In the data rows, the value 50 means zero.
Here are some points:
45,50,51,47,58,55,62,67,71,61,72,66,75,69,67,55,61,58,56,48,57,59,59,61,65
49,46,52,55,58,53,61,62,67,58,51,48,43,41,41,41,41,41,41,41,41,41,41,41,41
43,48,58,48,66,55,54,45,55,50,41,43,53,41,41,41,41,41,42,41,41,45,46,43,43
49,50,58,51,51,51,52,41,43,41,41,41,41,41,41,41,41,41,41,41,41,41,41,41,41
42,46,48,51,41,54,49,58,53,45,61,50,48,43,42,43,44,41,41,41,41,41,41,41,46
46,46,54,65,68,61,71,65,74,69,73,53,48,47,51,41,41,41,41,41,41,41,41,41,41
59,73,66,68,68,69,61,67,63,62,54,57,49,51,43,49,47,55,47,52,51,51,53,46,61
55,58,58,70,66,64,62,74,55,51,41,41,41,41,41,41,41,41,41,41,41,41,41,41,41
51,54,46,44,41,41,41,41,41,41,41,41,41,41,41,41,41,42,41,41,41,41,41,41,41
52,53,53,50,54,55,52,53,56,42,48,45,43,41,41,41,41,41,41,41,41,41,41,41,41
57,70,69,65,60,41,41,48,41,41,46,41,41,41,48,44,46,47,41,50,47,45,53,41,41
55,42,58,41,42,41,41,41,41,41,41,41,52,42,56,48,55,45,56,51,59,64,59,57,54
41,41,41,41,41,41,41,41,41,41,41,41,41,50,53,55,57,62,55,55,56,57,57,51,60
50,44,44,41,41,41,41,41,41,41,41,45,53,56,58,63,63,63,62,55,61,61,59,53,53
76,68,66,57,66,50,54,52,73,66,72,73,87,85,78,82,76,75,73,74,73,74,74,84,78
41,41,41,41,41,41,41,41,41,46,48,41,41,41,41,43,44,50,47,45,46,51,50,46,57
41,41,41,41,41,45,47,49,47,42,42,41,41,41,41,41,41,41,41,41,41,41,41,41,41
50,48,45,48,41,41,48,51,50,53,54,50,69,57,41,68,51,50,49,51,50,43,44,42,41
48,48,47,46,53,48,49,41,44,46,41,41,41,41,47,41,44,41,42,43,44,46,46,47,41
74,85,52,65,58,52,46,43,41,59,41,41,66,47,50,53,55,56,55,54,52,50,43,41,41
73,75,62,59,54,46,41,47,41,41,41,41,41,41,57,42,43,55,56,58,52,58,49,52,55
65,78,67,64,60,57,51,57,46,44,41,41,48,41,59,67,57,62,62,69,66,73,62,68,67
41,41,41,48,48,64,70,76,70,80,77,86,66,54,46,41,41,41,41,41,41,41,41,41,41
44,45,59,54,57,68,62,58,65,61,57,58,53,53,41,48,41,41,41,41,41,41,48,50,51
45,57,52,60,68,63,60,65,48,59,59,52,56,48,43,49,54,41,47,48,45,52,50,55,65
41,48,41,41,41,41,41,41,41,41,41,41,46,51,55,52,58,63,54,63,55,52,42,41,41
41,41,41,41,46,50,65,56,54,73,65,67,62,41,47,41,41,41,41,41,41,41,41,41,41
53,58,62,67,69,70,78,75,71,61,69,60,59,50,45,41,41,41,41,41,41,41,41,41,41
45,41,44,41,41,41,41,41,41,41,41,41,41,41,41,41,41,41,41,41,41,41,46,41,41
45,48,41,61,41,49,41,51,44,41,42,41,41,41,41,41,41,41,41,41,41,41,41,41,41
52,63,63,54,49,43,41,41,41,41,41,41,41,41,41,42,41,59,51,51,55,48,59,48,59
Here are 10 more points, each followed by its number:
41,41,41,41,41,41,41,41,45,41,41,51,41,41,41,41,41,41,41,41,41,41,41,46,54 0
41,42,55,61,46,84,72,74,69,71,65,61,41,48,41,41,41,41,41,41,41,41,41,41,41 1
49,47,63,64,55,60,47,50,63,48,45,41,41,41,41,41,41,41,41,41,41,42,43,45,43 2
55,52,56,55,52,50,45,44,47,41,45,41,41,41,41,41,41,41,41,41,41,41,41,41,42 3
41,41,41,48,47,50,51,41,41,41,41,41,41,41,41,41,41,41,47,41,41,41,41,41,41 4
64,61,63,54,49,46,48,41,41,41,44,41,49,57,57,65,73,71,73,69,68,69,68,60,63 5
41,41,41,41,44,59,61,54,53,55,52,49,41,41,45,41,41,41,41,41,41,41,41,45,52 6
59,61,58,52,46,41,43,41,41,41,41,41,41,41,42,42,55,50,59,55,56,57,61,54,44 7
46,43,45,48,53,55,41,49,47,53,51,52,57,57,63,50,60,60,63,61,61,55,63,65,65 8
49,48,41,43,41,41,41,41,41,41,41,47,45,41,53,56,52,59,60,63,63,66,66,66,64 9
Which two of these numbered points are nearest to each point below, ignoring the 3 directions in which the first points spread most? Their numbers follow each, nearest first.
46,41,49,41,41,43,41,41,41,41,41,41,41,46,49,54,65,59,59,63,66,57,59,55,50 > 5 7
79,71,73,60,56,43,42,41,41,41,41,41,41,47,53,49,53,52,54,54,58,55,54,53,55 > 3 7
41,41,41,41,41,41,41,41,49,45,57,55,56,56,44,48,41,41,43,41,43,41,50,57,67 > 0 3
55,41,56,41,41,41,41,41,41,41,41,41,41,41,41,44,46,47,47,47,48,47,44,41,41 > 3 7
43,44,41,41,41,41,41,41,41,41,41,41,49,49,51,57,54,58,57,57,56,54,53,56,41 > 4 3
41,41,41,41,41,41,41,41,41,41,41,41,44,42,41,57,58,58,58,57,58,59,53,46,44 > 5 4
Now 10 new points, numbered from 0 again:
53,61,66,77,78,86,79,90,93,89,84,78,76,71,57,50,47,46,50,42,41,45,47,53,60 0
81,63,72,68,78,61,56,45,61,49,46,56,41,43,45,41,46,46,46,45,49,42,41,41,41 1
56,57,65,68,52,44,47,41,48,41,41,41,41,41,41,41,41,41,41,41,41,41,41,41,41 2
56,63,72,76,94,78,79,76,73,69,63,57,52,46,51,41,41,41,41,43,41,42,41,48,47 3
61,56,47,41,41,45,42,41,48,54,62,70,67,77,90,81,80,80,75,79,81,78,82,85,81 4
56,61,68,79,65,78,75,69,58,61,73,70,59,54,52,44,52,49,53,51,44,45,50,44,41 5
45,41,41,41,41,41,41,41,47,52,50,63,74,75,78,73,80,74,72,71,70,62,69,69,67 6
41,43,41,41,51,49,58,54,61,49,56,50,49,47,46,46,45,45,44,47,41,41,41,44,46 7
41,41,41,41,41,43,44,45,47,41,42,41,41,41,41,41,41,41,41,41,41,41,41,41,41 8
70,59,54,50,43,44,44,47,49,56,73,72,79,86,83,84,82,81,86,83,75,75,72,69,64 9
The same question for these:
41,41,41,41,41,41,43,41,41,41,41,41,41,41,41,41,41,41,41,41,41,41,41,41,41 > 8 7
42,41,41,41,41,41,41,41,41,44,47,64,66,69,75,73,74,72,62,69,64,67,57,61,56 > 6 3
41,41,41,41,41,45,41,41,54,48,43,45,41,41,41,41,41,41,41,41,41,41,41,41,41 > 8 7
41,41,41,41,41,41,41,41,45,41,46,45,41,41,41,41,43,41,41,41,41,41,41,41,41 > 8 7
45,41,41,41,41,41,42,44,48,58,47,66,68,73,80,69,61,68,65,63,60,61,63,68,56 > 6 0
59,63,66,67,75,49,61,58,53,60,41,44,43,41,43,41,56,48,50,51,54,56,51,65,59 > 3 8
